Rotation paths and how fast each direction turns (degrees per step)
Each turn is a multiple of 5 degrees from 10 to 175, or 0.
path 1
25 10 0 19 6 16 -23 17 31 -30 7 25 -4 -6 -4 -8 -9 26 28 -16
32 -6 9 18 13 14 -31 10 25 -26 18 14 1 3 17 -2 -19 20 17 9
21 -12 13 36 20 10 -27 9 13 3 19 2 7 -4 28 -7 -27 18 6 15
0 -3 12 40 2 10 -16 24 14 14 15 -5 3 -23 22 -14 -27 23 2 4
-16 15 25 24 -9 13 -9 37 10 -4 12 2 -1 -32 11 -14 -20 24 15 -2
-15 18 29 10 8 10 -18 24 -7 -33 7 11 6 -27 11 -12 -16 19 28 -3
-3 3 15 18 34 -8 -25 5 -11 -35 4 14 9 -22 13 -14 -12 20 27 -11
4 -19 -4 33 28 -12 -25 4 8 -18 5 15 1 -12 8 -17 -2 32 23 -20
4 -22 -6 33 1 8 -25 10 30 -7 10 13 -6 -2 5 -10 1 42 29 -7
8 -6 10 26 -4 32 -24 12 22 -1 8 7 -3 4 16 3 -12 33 38 12
17 20 17 27 13 27 -17 12 6 7 2 7 6 -10 20 5 -29 22 30 14
21 31 14 33 21 7 -7 20 13 3 3 6 8 -30 14 -7 -32 15 8 -6
11 15 14 26 10 -5 -10 34 25 -24 12 12 -1 -29 4 -15 -22 14 -3 -12
-2 -8 21 21 6 2 -28 30 16 -41 22 14 -6 -17 9 -18 -11 15 5 4
-8 -23 19 22 14 4 -35 12 -9 -25 22 10 4 -11 25 -19 -13 20 16 10
-13 -18 9 34 15 1 -24 0 -12 7 12 3 4 -20 24 -19 -10 34 25 -2
-17 2 4 30 4 9 -12 12 9 12 1 3 3 -22 10 -16 -6 46 36 -16
-3 19 13 17 3 18 -13 14 24 -14 -4 8 1 -11 -1 1 -8 38 44 -12
17 21 13 19 24 10 -19 9 20 -30 -3 16 4 -4 6 9 -16 20 38 3
32 1 3 38 34 0 -21 11 16 -16 3 20 2 -9 12 1 -24 12 13 1
24 -14 0 45 11 4 -21 24 20 -2 17 17 -6 -15 12 -15 -21 15 0 -4
4 -11 14 29 -13 22 -23 30 15 -2 28 9 -6 -16 17 -21 -18 22 6 2
-1 -18 -2 7 6 -10 -5 2 9 -6 0 -4 -3 8 1 6 3 -2 -7 10 | 60
path 2
20 -19 -11 16 -16 10 0 17 -15 -20 12 -6 -29 5 -12 -12 -29 23 10 -9
13 -4 -2 17 5 10 -14 18 -40 -24 10 3 -24 -4 1 -5 -24 22 -4 3
15 -12 -8 5 -13 15 -8 -1 -28 -19 4 6 -25 5 -27 -3 -27 28 16 -4
13 -1 -7 29 -3 17 -18 18 -38 -1 4 -2 -22 -4 -12 -5 -21 20 10 8
15 -11 -7 11 -18 8 -27 -3 -31 -13 5 -1 -18 9 -24 13 -26 16 13 4
12 -8 -14 33 -21 11 -15 20 -21 6 10 -18 -21 6 -13 -5 -23 13 16 4
12 -13 -3 15 -18 -2 -30 12 -31 -22 15 -13 -14 8 -3 15 -26 13 -3 2
18 -19 -9 20 -25 7 -4 19 -11 -16 16 -13 -25 12 -9 -7 -29 18 9 -6
14 -7 -3 17 -3 5 -16 24 -33 -26 13 -4 -23 -2 4 3 -25 20 -8 0
19 -17 -5 5 -12 14 -5 6 -23 -25 10 3 -27 5 -18 -8 -28 27 12 -9
13 -2 -6 26 3 16 -12 21 -40 -8 5 2 -24 -6 -6 -9 -22 23 7 5
13 -11 -4 8 -12 11 -22 -3 -36 -14 3 5 -22 6 -26 6 -25 22 11 3
15 -5 -12 35 -16 16 -17 16 -29 6 3 -8 -20 2 -18 -4 -23 16 17 4
12 -9 -4 15 -19 2 -34 10 -36 -16 8 -10 -14 8 -13 19 -25 10 3 6
16 -16 -12 24 -27 5 -10 18 -11 -8 12 -17 -22 12 -13 -3 -27 15 13 -3
13 -10 -3 20 -8 3 -21 23 -30 -24 17 -11 -19 1 6 6 -25 14 -7 1
17 -16 -7 9 -20 8 -3 9 -17 -26 15 -4 -27 9 -15 -7 -28 26 6 -9
14 -5 -6 23 4 15 -7 26 -35 -18 12 0 -24 -5 3 -11 -22 23 1 2
16 -11 -5 3 -8 11 -14 -1 -35 -28 4 7 -24 4 -22 2 -27 26 9 -2
15 -5 -10 28 -3 20 -11 17 -32 2 1 -2 -24 -2 -17 -9 -20 20 16 6
10 -8 -3 14 -14 5 -31 4 -40 -10 4 -2 -18 5 -16 13 -22 13 7 5
15 -14 -12 25 -28 10 -14 15 -17 2 10 -12 -20 8 -20 -2 -24 16 18 1
-1 -4 -1 5 -13 -9 -5 6 9 -1 7 -14 3 7 7 7 -1 -8 -4 -2 | 45
-2 7 0 13 11 1 -3 13 -9 7 1 -3 2 -7 12 -3 4 -3 -6 6 | 155
5 -16 3 6 -1 -1 -14 6 0 1 -4 1 -7 -8 -9 -5 -4 5 -8 -6 | 0
path 3
-4 -7 29 -12 13 25 24 4 9 -14 -6 32 11 -14 7 19 -4 17 -4 36
19 5 4 -11 -32 11 33 -6 -2 6 1 27 8 2 20 -4 8 7 -20 37
40 8 9 -33 -14 -9 20 4 -9 -2 6 15 -6 -12 -6 2 7 25 19 23
3 9 -2 -25 7 20 32 3 -5 -5 39 5 -2 -16 -23 6 17 29 -11 15
6 15 -21 0 -15 12 25 27 11 -24 16 15 28 -3 -1 12 27 20 0 9
13 -3 21 5 8 -14 22 10 -11 -18 2 17 12 -14 10 42 31 18 8 14
6 3 7 21 -18 7 36 -10 -31 4 16 22 -9 1 9 15 18 23 -15 5
20 12 -4 10 -22 8 27 15 -22 -12 0 28 -4 -13 -7 2 -10 32 28 -11
-11 5 21 1 8 33 24 4 -8 -20 12 22 5 -38 -7 13 -9 19 11 10
-6 16 -1 7 -32 32 20 2 -11 -14 4 22 26 -19 20 -2 7 0 -4 27
25 6 18 -17 -25 3 -1 0 -24 -3 1 17 13 -15 15 19 7 7 29 33
7 2 3 -13 -6 25 10 -13 -28 16 41 10 -9 -10 -12 15 11 18 4 29
10 12 -37 2 -19 19 5 15 1 -5 23 22 9 0 -20 4 8 29 16 22
0 -6 1 3 18 7 4 11 7 -19 0 26 13 -13 -7 30 16 32 17 36
-5 -5 2 14 -2 16 26 -10 -9 5 -2 30 6 17 14 17 19 25 -19 36
33 0 5 -4 -20 -1 27 10 -14 2 -15 37 -4 14 3 6 -5 32 13 13
13 -7 23 -19 12 17 35 2 0 0 12 30 -17 -18 -16 4 -13 31 -1 13
1 16 -10 -9 -21 23 38 7 18 -18 10 20 11 -17 0 -17 5 17 -13 20
16 11 18 -27 -13 -7 21 11 1 -25 -7 11 25 -23 10 8 20 15 11 24
9 5 18 -15 -4 7 33 -9 -27 4 30 6 5 -3 10 18 31 12 -17 17
30 14 -20 0 -31 6 25 17 -17 -2 28 17 2 1 -8 11 18 21 9 -4
7 2 4 10 8 2 14 14 -2 -21 19 17 -2 -33 -20 29 14 32 22 4
-13 7 -8 0 8 5 0 2 7 -12 -3 -5 5 -8 -9 -9 -1 9 2 1 | 80
2 -5 15 -8 14 -7 -5 1 -1 -4 -3 -1 -4 -10 -4 10 -1 2 10 1 | 135
2 3 8 -17 -8 7 2 -3 1 0 0 -3 2 -10 4 -12 -9 -10 -1 5 | 45
path 4
-24 -19 -8 -12 -34 -1 -1 -1 -21 13 -2 8 28 -1 9 -3 38 -20 -30 2
-19 -34 4 -16 -31 -4 -8 -2 -33 29 2 -1 37 -7 6 -9 16 -7 -18 3
-11 -24 5 -12 -37 -12 -13 10 -15 27 0 -3 42 -5 25 -9 12 21 -6 3
-19 -7 8 -5 -45 -13 -6 22 -11 14 4 9 35 5 27 6 26 18 -10 -3
-30 -9 22 -6 -39 -3 6 26 -27 12 16 12 25 9 9 14 25 -4 -15 -3
-23 -18 32 -15 -23 6 -1 28 -32 15 24 -6 29 4 14 -1 9 -8 -3 4
-11 -12 23 -14 -18 11 -5 31 -18 7 19 -14 40 4 35 -15 16 1 0 8
-16 1 6 -9 -25 13 1 28 -7 -8 10 -3 33 8 40 -8 37 -9 -13 6
-24 -11 2 -14 -21 14 5 14 -22 -2 8 0 26 4 19 -8 43 -32 -23 6
-18 -30 2 -21 -15 11 -5 1 -28 13 6 -9 37 -5 12 -19 25 -26 -19 9
-8 -27 -10 -16 -25 -1 -14 1 -15 17 -1 -11 44 -10 29 -26 24 -1 -14 8
-17 -13 -13 -8 -42 -11 -7 5 -8 14 -6 10 39 1 27 -8 37 7 -23 1
-29 -20 1 -9 -41 -11 0 8 -25 20 0 14 28 0 5 6 30 -5 -24 -3
-22 -29 19 -17 -35 -8 -5 12 -34 29 10 3 34 0 4 1 8 4 -12 1
-15 -15 22 -13 -33 -9 -9 25 -18 19 14 -6 42 3 26 -7 8 19 1 3
-21 1 19 -8 -39 -4 1 34 -11 2 15 4 33 10 34 5 28 9 -4 -1
-27 -6 23 -8 -30 8 10 32 -26 0 19 6 24 11 16 7 32 -20 -12 1
-20 -21 20 -18 -13 15 2 22 -34 6 23 -10 33 4 17 -12 17 -24 -7 9
-10 -15 6 -16 -13 13 -6 18 -16 3 12 -17 43 -2 37 -26 22 -10 -7 12
-15 -6 -9 -12 -27 6 -4 13 -7 -6 -1 -1 39 2 35 -16 44 -12 -22 6
-23 -17 -7 -13 -29 2 0 1 -21 9 -1 8 28 2 10 -6 39 -24 -29 0
-19 -36 1 -20 -28 -4 -8 -5 -30 25 2 -2 39 -7 6 -13 18 -13 -22 4
-4 -10 8 -5 5 3 2 -4 -14 8 5 -2 -3 -3 -14 0 -9 -11 -1 1 | 90
-3 4 14 3 -7 -6 1 11 -2 4 6 4 -2 4 -2 11 -8 13 8 -4 | 35
-10 -10 8 9 -9 9 -7 -1 8 -2 -2 -6 -8 -9 0 -6 6 1 4 -7 | 0
path 5
28 -22 20 -2 8 -8 -7 16 -5 -15 -16 -9 -18 -6 -8 -29 28 -16 -3 -26
25 -28 1 -2 20 -12 -3 19 -21 28 -25 -11 4 -7 -22 23 -16 5 -5 14
11 -26 14 -32 27 -9 32 2 -9 -1 -12 16 -16 8 7 -21 5 -11 2 -20
19 -41 6 -2 15 22 -29 12 -8 9 -13 4 -27 -21 -6 -2 -7 -6 -5 14
10 -21 20 -13 20 -14 17 28 0 -9 -24 -11 -2 24 -26 -1 20 -29 -8 2
19 -24 -7 1 37 -19 5 8 -12 5 -21 23 -24 -9 11 10 -16 19 2 20
-7 -46 15 -22 20 4 0 12 0 -6 9 -3 -15 15 10 -14 -1 -41 0 -1
8 -1 1 7 26 -9 -25 35 -16 -3 -18 4 -25 -14 -17 -8 12 -7 -15 29
2 -26 -9 -23 27 -21 15 21 -1 -6 -16 -21 -3 16 12 24 -2 -21 18 0
8 -24 15 8 32 -19 -9 12 -33 -9 13 20 -12 -18 22 -21 1 -4 -1 11
1 -20 -12 -23 14 -7 -22 34 -4 19 1 -32 -20 5 -10 -6 -7 -30 1 -5
9 4 7 -15 35 -13 5 19 -37 -13 -23 2 2 -26 5 7 24 -8 -1 10
26 -42 -5 0 16 -20 -3 15 -3 5 0 -23 -17 -3 19 -2 -7 1 21 -24
8 -17 23 -14 22 -6 -7 11 -43 13 3 2 13 -15 -12 -19 -1 -26 -22 0
17 -9 -14 -26 19 -1 6 26 -3 17 -30 -19 -35 -12 -10 -11 7 3 10 -14
26 -38 22 -10 20 3 0 -6 -26 -15 -24 3 14 -17 12 15 5 -14 -1 -4
22 -32 13 9 15 -20 11 24 -7 23 1 -8 -24 6 -18 -32 -4 4 -2 -11
10 -14 3 -39 28 7 -4 4 -17 15 -29 13 -3 -3 -11 10 -13 -25 -21 10
10 -32 15 -5 21 9 19 20 2 -9 -20 1 -33 -7 4 -14 26 1 18 2
28 -40 11 6 18 -15 -28 9 -7 -3 -14 4 1 10 -5 13 -19 -22 -16 12
-10 -15 9 -15 33 -14 32 31 -14 17 0 4 -22 12 -12 -20 4 -10 -2 21
12 -24 -13 -23 29 1 -26 6 0 -13 -20 17 -28 -9 21 8 -6 -17 -4 6
-11 7 -8 2 6 -10 -8 8 -2 -7 11 -4 -1 0 11 3 1 -6 5 7 | 25
0 9 1 3 -3 -7 -5 10 -2 9 0 -6 4 6 -18 -3 -1 -5 -10 4 | 115
5 4 -2 -8 -1 -8 -4 -3 8 -10 -4 2 1 11 3 -4 1 -12 -5 -16 | 175
path 6
-5 -13 -12 -11 -28 24 -16 8 34 -32 1 -10 -10 -35 -2 -5 -10 6 17 -18
-21 7 -12 -15 5 18 -5 7 17 -11 4 -9 -37 -48 19 -10 -3 -1 0 -23
-20 -3 -5 0 -13 19 12 0 13 -37 -18 -22 -31 -12 9 11 -15 -8 -13 -29
4 -1 -4 -5 -16 28 -16 1 33 -24 -8 -10 -16 -33 -14 7 -15 -7 23 -30
-21 20 -7 -12 6 11 -5 -4 22 -17 -17 7 -31 -50 10 1 7 -7 1 -20
-36 -7 -9 3 -16 25 9 -10 28 -25 -32 -20 -25 -10 2 8 0 -4 -7 -23
-2 -3 -3 6 -2 22 -3 -16 30 -7 -10 -16 -21 -27 -17 5 -13 -8 32 -40
-17 25 -3 -10 2 1 7 -8 21 -19 -18 8 -21 -36 11 19 10 -1 14 -37
-36 -5 -8 -1 -21 10 1 -8 33 -20 -42 -18 -4 -14 2 3 11 7 6 -26
-17 -12 -9 11 0 8 1 -18 23 -1 -6 -16 -21 -33 -11 -13 7 0 35 -38
-20 13 -5 -6 -2 -2 21 -7 16 -16 -9 -4 -23 -19 19 22 12 13 19 -48
-20 -3 -7 -3 -24 2 -4 5 24 -25 -31 -25 14 -14 9 4 9 10 24 -36
-20 -13 -7 5 -4 -3 -2 -5 20 -20 4 -9 -14 -41 -1 -24 15 5 34 -30
-30 -3 -13 -8 -11 2 23 3 13 -13 7 -9 -27 -14 26 10 10 21 13 -38
-8 -6 -7 -3 -18 6 -1 12 12 -25 -14 -42 4 -16 16 -3 -8 5 21 -39
-6 -6 -2 0 -10 -8 -3 3 14 -42 11 -2 -17 -46 6 -17 5 1 26 -27
-30 -4 -18 -15 -22 17 8 15 23 -20 7 -8 -24 -24 26 1 4 21 1 -22
-11 -9 -9 -3 -11 21 -5 11 10 -22 -9 -47 -14 -22 16 -12 -15 -5 10 -35
-1 0 1 -3 -8 4 4 0 14 -47 12 0 -29 -37 3 2 -9 -10 15 -31
-19 8 -15 -22 -25 26 -6 15 32 -23 -6 -2 -16 -31 17 11 -4 13 -4 -16
-22 -3 -9 -1 -2 23 -12 0 15 -19 -21 -32 -22 -38 5 -20 -11 -13 -3 -20
-12 -4 -2 6 -4 16 13 -11 22 -37 4 1 -43 -26 -5 11 -12 -11 7 -29
-5 14 -4 -10 5 2 2 8 -4 12 -4 -1 -1 -2 15 6 4 5 -7 -2 | 120
-2 1 -5 12 15 5 -12 6 -4 -5 -1 8 0 13 4 1 -1 4 5 5 | 0
-1 -6 -4 -3 -14 11 -1 4 9 2 -4 -3 7 13 -2 9 -3 10 0 2 | 130
path 7
25 -22 -14 -14 -12 1 19 16 7 1 -4 -31 -10 -15 -7 -3 36 16 -26 -16
27 -32 -10 -14 -18 1 16 9 9 2 -8 -29 -4 -20 -8 -8 35 11 -21 -17
27 -33 -2 -14 -24 0 16 2 6 9 -5 -24 -7 -25 -10 -9 29 12 -14 -16
27 -35 1 -8 -30 -8 9 -1 6 15 -8 -15 -6 -26 -11 -9 29 14 -18 -10
28 -27 6 -8 -32 -17 8 2 7 17 -7 -10 -13 -27 -12 -9 30 22 -18 -4
29 -18 3 -8 -28 -20 9 4 6 19 -8 -6 -20 -21 -10 -4 34 25 -20 -3
31 -10 -3 -9 -19 -20 15 13 6 19 -8 -5 -23 -15 -8 -2 35 28 -22 -3
36 -7 -6 -15 -15 -16 19 20 6 13 -8 -8 -26 -10 -5 0 35 24 -21 -10
38 -12 -11 -20 -11 -11 21 21 9 7 -8 -12 -21 -10 -1 2 33 16 -19 -17
39 -24 -12 -18 -13 -7 19 21 9 6 -10 -13 -17 -14 1 2 27 11 -11 -23
42 -29 -6 -18 -21 -7 19 15 10 6 -7 -15 -15 -18 1 5 25 3 -9 -26
42 -34 1 -13 -28 -7 13 8 11 11 -6 -11 -12 -23 -1 7 20 3 -5 -26
37 -31 8 -8 -31 -14 10 2 7 16 -5 -7 -13 -24 1 11 23 7 -7 -22
36 -26 10 -2 -31 -24 5 1 7 20 -6 -3 -17 -20 -2 14 24 12 -9 -14
34 -13 10 -2 -27 -30 9 9 6 20 -4 -2 -23 -19 2 22 28 16 -15 -13
33 -9 5 -3 -20 -27 13 13 8 15 -5 -6 -26 -11 2 23 30 19 -19 -16
34 -7 -1 -5 -14 -24 18 20 9 12 -4 -10 -25 -9 5 28 31 13 -17 -20
34 -11 -7 -8 -10 -19 18 22 9 6 -2 -16 -19 -6 5 27 31 8 -15 -24
33 -19 -7 -9 -11 -11 17 18 9 -2 -1 -21 -15 -10 5 28 28 5 -15 -33
32 -27 -2 -8 -16 -9 13 11 12 2 0 -22 -10 -15 6 29 27 -2 -13 -32
26 -32 5 -2 -24 -12 10 4 10 6 1 -23 -5 -17 -1 29 25 0 -13 -30
23 -32 9 3 -29 -17 4 -3 8 10 1 -22 -5 -21 -2 29 26 4 -15 -25
2 13 -10 -6 14 2 8 13 1 -6 -1 -4 -6 9 3 3 5 3 -4 -1 | 40
-7 -3 10 5 6 -11 13 5 -1 -4 -2 4 -2 -2 -5 -8 7 -15 -2 0 | 0
6 -2 -5 -10 -1 5 3 2 -1 3 -6 5 -3 -4 -6 -23 0 6 1 7 | 10
path 8
-5 17 -1 26 11 10 0 -16 3 -6 13 1 13 -24 -32 -7 15 22 -35 -20
-5 4 -7 12 23 -10 -33 -20 2 -12 10 5 -4 -27 -4 -17 36 16 -29 -4
-3 -7 -13 -3 17 -14 -10 3 -9 20 -6 -3 -23 -19 -30 -12 37 21 -25 -15
-1 12 -19 4 19 4 -9 9 -11 -18 -12 -10 -19 -22 -36 -34 14 21 -3 -10
-4 3 3 21 16 -15 -21 14 4 -3 5 -22 -29 -21 -26 -35 -1 -1 -20 13
-7 -14 2 42 18 -3 4 -3 4 15 5 -24 -2 -22 -32 -21 -5 17 -20 -13
4 -12 -26 38 7 -9 -13 -13 6 -25 11 -12 4 -22 -12 -21 3 18 -28 -13
13 -16 -5 24 -11 -8 -20 0 0 7 -1 -3 -13 -29 -6 -7 29 16 -43 -7
20 -13 -11 0 10 20 -18 -7 9 7 -10 3 -9 -28 -29 -27 15 25 -15 -29
12 15 -16 -4 13 4 -23 7 14 -12 14 4 -21 -17 -37 -24 7 3 -37 -5
-7 22 22 18 19 7 -12 3 0 13 6 -6 -9 -28 -35 -16 16 11 -33 1
-17 3 -7 21 43 -7 -14 -25 6 -2 13 -7 3 -17 -24 -22 13 14 -13 -11
-13 -1 -23 21 13 -32 -5 -5 -11 -5 8 -9 -8 -15 -20 -7 33 16 -33 -5
-2 -10 -7 22 11 -3 -13 4 -19 -7 -21 -13 -13 -33 -13 -27 30 29 -5 -9
9 -24 -24 8 16 -9 -23 10 6 2 -4 -14 -30 -14 -24 -36 1 9 -9 -7
10 1 -5 27 -6 3 4 17 2 -1 1 -18 -15 -20 -43 -21 -8 10 -33 -6
4 2 10 40 13 16 -23 -11 11 -9 9 -9 3 -32 -14 -27 -6 11 -26 -5
6 -16 -7 22 12 -11 -19 -19 19 14 21 0 -1 -17 -20 -6 15 8 -45 -15
6 7 -14 10 3 6 -3 -13 -4 -6 -1 7 4 -26 -25 -6 33 30 -34 -27
5 9 -9 -7 21 0 -36 -2 3 -11 -4 7 -19 -25 -13 -28 32 10 -19 -4
-4 5 -2 -3 21 -3 -9 11 -1 25 0 -8 -26 -15 -46 -22 19 7 -20 -7
-16 20 -9 21 28 0 -2 0 -4 -19 2 -15 -7 -18 -39 -32 -1 15 -12 -5
-10 -1 -15 3 -2 7 -7 -2 1 8 -8 6 4 -7 -6 3 -5 3 -3 14 | 0
-1 4 6 4 2 15 8 -3 -6 -1 -9 0 9 -6 -2 -3 -1 11 10 -9 | 140
